rotation ticks, each row followed by its count of ticks
The counts run from 0 to 381.
[-0.58 -0.17  1.32  1.16  2.37  1.84 -1.92  2.01  0.65  0.62 -0.81 -2.36
  2.23  0.39  1.15  1.67 -0.59  0.01 -1.93 -0.36  1.22  1.48 -0.53 -0.61
  1.44  1.28  0.11 -1.87 -1.94 -2.15  1.01 -0.14 -2.88  0.36] | 346
[-0.55 -0.79  1.82  1.16  2.43  0.50 -1.07  1.16  1.60  0.34 -0.95  0.02
  1.23  2.29  0.08 -1.63 -2.92  0.75  0.90 -2.85  0.14  3.36 -1.85 -0.65
 -0.13 -0.62 -2.37  0.64 -0.14 -0.50  0.50  1.66  0.18  0.66] | 55
[-0.31 -0.74  0.50  1.61  2.72 -0.01  1.09 -0.68  2.94 -1.12 -0.56 -2.59
  1.71  1.22 -0.21 -1.09 -1.96  0.47 -0.17 -0.28 -1.84  1.66 -3.41 -1.12
 -2.11  0.29 -0.91  0.42  0.21 -0.99 -0.97  1.10  0.07  1.09] | 47
[-1.68  0.22  1.37 -1.26  3.45  3.00 -0.01  1.32 -1.06  2.26  1.51 -0.23
 -0.70  2.16 -1.43  0.80 -1.31  2.23  1.13 -0.25  2.15  2.68 -1.01  0.23
 -1.03 -1.67 -0.79 -0.58  0.86  0.25  0.41  1.79 -0.14 -0.14] | 53
[ 0.40  0.91 -0.15 -1.57  1.10  1.28 -0.05 -2.70 -1.65  2.61  1.09 -0.99
  0.20  1.27 -1.59  0.01 -0.32 -0.48  0.62  1.01  1.56  0.18 -0.85  2.84
 -2.15 -1.12 -0.69  0.45 -1.19  2.80 -1.15  2.77  2.06  0.58] | 157
[-0.64  1.18  0.93  0.80  1.05  0.37 -0.38 -1.22  3.38  1.08  1.60  0.16
 -1.56  1.52 -0.79 -1.64 -1.37  0.22 -0.54  0.43  0.51  0.10 -1.56 -0.02
 -1.85 -1.68 -3.24  1.98  1.31 -0.16 -2.72 -0.20  1.86  0.47] | 171
[ 0.93 -1.40  1.64 -1.10  2.19  1.60 -0.71  1.68 -1.64 -0.90 -0.27 -2.60
 -0.16 -0.79  3.24 -1.65 -0.05 -2.06 -1.82  0.58 -1.33 -1.41  0.55  0.24
  0.72  0.24 -1.39 -1.16  1.44 -2.79  0.17 -1.38 -1.27  0.24] | 207
[ 1.25  0.36  0.27  1.83  1.79 -1.25  1.11 -2.02  1.15  2.35 -0.04 -2.46
  1.21  0.11 -0.16 -1.92 -0.28 -1.24 -0.21 -1.34  0.59 -1.09 -1.92  2.47
 -2.55 -0.65 -2.86 -0.40 -1.16  0.56 -0.89  1.77  0.06  0.73] | 34
[-0.26 -0.29  0.99  0.30  2.27  0.87 -0.02  0.32  3.02  0.62 -0.46 -1.60
  0.43  2.45  2.03 -1.38 -1.82  0.52 -1.26 -1.20 -0.39  2.51 -3.66 -0.24
 -1.48  0.51 -2.06  0.54 -1.15 -0.24 -1.89  0.79  0.06  0.69] | 46
[ 1.92  0.46 -0.63  1.42  1.17  1.86 -0.55  1.30 -0.34  1.40 -0.80 -3.90
  1.40 -0.21 -1.60 -2.24  0.02  0.15  0.79 -1.00 -0.01 -1.89 -2.83  2.65
 -0.29  1.72 -1.57 -1.76 -0.67  0.26  0.77 -1.13 -1.22  1.79] | 351
[-1.59 -0.18  0.71 -0.33  2.26  0.33  1.15  0.42 -2.62 -0.64  0.85 -0.97
  0.55 -0.21  0.66  0.16  0.11 -0.94 -1.70  2.48 -0.10  0.05  1.31 -1.28
  0.52 -2.21  0.58 -1.50  4.17 -1.59  0.50  2.91 -2.27 -0.14] | 322
[ 0.53 -0.12  1.65 -2.64  0.20  2.02 -1.64 -2.07  0.02  0.45  1.37  1.03
  0.87  2.21  0.83  2.19 -0.39 -1.37 -0.63  0.34  0.68  2.62  0.66  1.32
  0.35  0.05  0.09  1.82 -3.28  1.29 -1.70  0.71  1.48  0.25] | 280
[ 0.31  0.04  1.72  1.53  2.93 -0.61  0.04  0.93 -1.10  1.53 -0.01 -2.90
  1.57 -2.14 -1.03  1.21  0.64 -1.75 -0.65 -0.33  0.64 -2.36  1.41  0.79
 -0.52 -0.82 -1.25 -2.22  0.56 -2.09  1.00  0.70 -2.35  0.25] | 334
[-0.47  1.13 -1.33  2.01 -0.71 -0.45 -1.62  0.24  2.18 -1.32  1.56  0.63
  0.08 -1.16 -1.35  0.15 -0.56 -0.99  0.20  4.79  0.34 -0.88 -0.48 -0.91
  1.84  0.95  1.76  0.03  1.61 -1.53 -1.95 -2.28 -1.11  1.72] | 105
[ 1.63 -0.91 -1.37 -0.40 -2.17 -2.08  0.72 -0.11  2.65 -2.43  0.06 -0.12
  3.08 -0.07 -2.46 -2.22 -0.08  1.59  0.96 -0.01 -1.73 -0.09 -0.50  0.49
  0.76  1.79 -0.38  0.15 -0.88 -1.57 -1.12  0.09 -1.69  0.46] | 251
[ 0.06 -0.89  0.01  0.04 -0.75 -1.95  2.66 -1.38  0.23 -0.27  1.50  1.44
  2.56 -2.11 -3.01 -0.25  1.36 -0.11  0.71  0.52  1.06 -0.17  1.55  1.76
  1.05 -0.01  1.37 -1.47  0.12 -2.61 -0.07  1.45 -2.44 -0.58] | 130
[ 0.84 -0.01 -1.87 -4.78 -1.76 -0.14  0.10 -0.96  0.14 -0.67  1.94  0.40
  0.40  1.33 -1.47 -2.15  0.62  1.59  0.34  1.75 -0.26 -1.12  0.36  2.06
 -1.17  0.48 -0.21 -0.02 -1.27  0.04 -3.50 -0.10  0.50  0.08] | 262
[-1.22 -0.03  0.16 -1.97 -1.50  1.23  0.34  0.66 -0.45 -0.85  1.75  2.11
  0.68 -0.48 -0.39 -0.49  0.93  0.95 -1.40  1.75  1.94  2.48  0.35  1.29
  2.58  1.76  2.19 -0.74  0.54 -1.07 -0.18 -0.81 -3.32 -0.35] | 119
[ 1.07 -0.48  0.39 -0.76  0.52 -1.12  0.99 -2.21 -3.09  0.46 -1.06 -1.75
  3.02  0.35  1.07 -1.04  0.36 -2.09 -0.82 -0.49  0.26  1.45 -0.96  1.91
 -0.61  0.11  0.27  0.03 -1.60  2.17 -0.11  3.76 -1.34  0.90] | 21
[ 0.28 -0.18  1.55  0.26  3.40 -0.94 -1.78  2.87 -3.02 -0.99 -0.84 -0.13
  0.72  2.03 -0.73 -1.38 -1.64 -2.02  2.34  0.30 -0.94  1.51 -0.99 -1.08
 -1.14 -1.87 -0.50  0.82  1.43  0.87  0.64  1.52  0.35  0.17] | 191
[-0.36  2.14 -2.72  1.56  0.12  1.60 -1.26  0.06  0.06 -0.11  0.09 -2.30
  0.71  1.21  0.76 -1.32 -1.24  0.17 -1.79  2.23  1.01 -2.26 -0.96  0.25
  0.38 -0.74 -1.52 -1.35  1.70  0.53 -0.34  1.98 -1.54  3.20] | 340
[-1.49  1.00 -0.14 -0.31  3.58  1.01 -0.74  1.71 -0.54  1.89  0.49 -2.90
 -0.59 -0.48  0.01  1.31  0.40  0.00 -0.63  3.10  1.41 -1.74 -0.55  0.57
 -0.98 -0.20  0.46 -2.85  0.29 -1.88 -0.81 -0.45 -2.73  0.61] | 344
[ 0.11  0.53  3.46 -0.60  1.86  1.38 -1.56  2.35 -1.41  1.11  0.81  0.70
 -0.42  1.24 -0.60 -0.40 -0.28 -0.33 -1.03 -2.47  1.11  1.09  1.69 -0.07
  0.02 -2.56 -2.71  0.68  1.77 -0.20  0.04 -0.59  0.20 -1.03] | 189
[ 0.51 -1.55  3.32  1.11  1.37  1.77 -0.28 -2.83  1.13 -1.35  0.32 -0.23
  2.09  0.72 -0.57  1.71 -0.63 -1.92 -0.58 -0.30 -0.71  3.49  0.34 -0.17
  1.22  0.02  1.08  2.10 -1.01 -0.45  0.05  0.74  1.54  0.10] | 290
[ 0.18 -0.24  2.72  0.53  2.77  0.10  0.70 -0.25 -2.77  1.05  0.43  0.59
 -0.37  0.49 -1.35 -1.66 -0.68 -2.89  1.40  0.17  0.23  2.62 -1.96  1.37
 -0.97 -1.59  0.02  1.16  2.05  1.50  0.72  1.36  0.85 -0.52] | 304
[ 0.62 -1.56  0.55 -0.76 -2.16 -1.16  2.94 -1.66  1.60 -1.04  1.21  1.27
  2.80 -2.01 -0.33 -1.93  1.22  0.75 -1.24 -0.54  0.27  0.83  0.98  1.40
  1.83  1.38  0.46 -1.06 -0.46 -2.74 -0.64  0.74 -2.33 -0.45] | 129
[ 0.95  0.90 -0.45  0.95 -1.41  2.94 -3.48  0.83  0.27 -1.34  0.03  0.38
  0.94  0.74  0.73 -1.15 -1.51 -1.29 -0.70 -0.02  0.10 -1.29  2.71  1.15
  3.25  0.27 -1.89  0.69  0.29  0.01  0.91 -0.72  1.13  2.88] | 89
[ 0.69  0.22  1.62  2.70  1.82 -1.52 -0.98  1.19 -1.43  1.31 -0.77 -0.03
  2.42 -1.02 -0.71 -0.35 -0.22 -2.62 -0.75 -2.45  0.87 -0.79  1.64 -0.01
  0.42 -2.17 -2.29 -0.55  1.42 -0.75  0.95  1.96 -1.94  0.40] | 325
[-0.86 -0.39  2.43 -1.05  3.43  1.35  0.94 -1.31 -0.28 -0.39  1.57 -2.29
  0.15  1.42 -2.47  1.82  0.04  0.04  0.36  1.92 -1.27  0.90 -1.31 -0.91
 -2.41 -1.48  0.72  1.19  1.84 -0.43 -1.38 -0.31  0.83 -1.01] | 174
[-0.26  0.99 -1.32 -0.40 -1.41  0.83  0.74  0.65  0.48  0.11  2.14  0.59
  1.29 -0.68 -5.06  0.36  0.59  2.41  1.20  1.63  1.79 -0.13  1.36  1.00
  1.54  0.79  1.38 -1.65  0.12 -0.80  0.51 -0.03 -2.35  0.45] | 244
[ 1.20  0.10 -0.07 -0.07  1.03  2.19 -0.49  2.06 -1.57  0.77 -0.49 -2.13
  2.03  0.60 -3.43 -0.74 -0.40  1.29  2.38 -0.91  0.32  0.79 -1.72  2.48
  0.55  1.26  0.09 -1.00 -1.48  0.56  2.13 -0.35 -1.03  0.94] | 360
[ 0.84  0.27 -1.48 -1.99 -0.38 -1.53  1.66 -3.42 -0.10  1.40  1.08 -1.15
  0.86  0.04 -1.36 -1.58  0.59 -0.46  0.84  1.91  0.79 -1.84 -0.64  2.70
 -2.11 -0.86 -1.09  0.03 -0.99  0.76 -1.96  2.50  0.73  0.69] | 148
[ 1.95  0.77  0.89  2.62  1.17  0.16 -3.01  2.10 -1.22  0.00 -1.06 -2.11
  2.88 -0.19 -1.64  0.96  0.08 -2.35 -0.48 -1.08 -0.22 -1.64  1.98  0.31
  1.65 -0.42 -1.37 -0.10 -0.28  0.26  0.77 -0.61 -0.78  1.40] | 212
[ 1.92  0.65  0.11 -2.29 -2.50 -0.83  0.63 -0.84 -1.88  0.25  0.41  0.81
  1.62  0.48  0.50 -2.24  1.71 -1.64 -2.78 -0.97  0.45  0.72 -0.49  2.15
 -0.11 -0.37 -1.82  1.25  0.03  2.34 -2.52  0.17 -1.65  0.21] | 11
[ 1.01 -1.34  1.70  0.53  2.75  0.96 -3.13  2.05 -1.45 -1.67 -1.31 -1.49
  1.81  0.54  0.12  1.59 -0.26 -2.18  0.51  0.86 -1.78  0.49  1.55 -0.89
  2.11  0.98  0.95 -0.10 -1.04 -1.70  1.35 -0.31  0.01  0.33] | 86
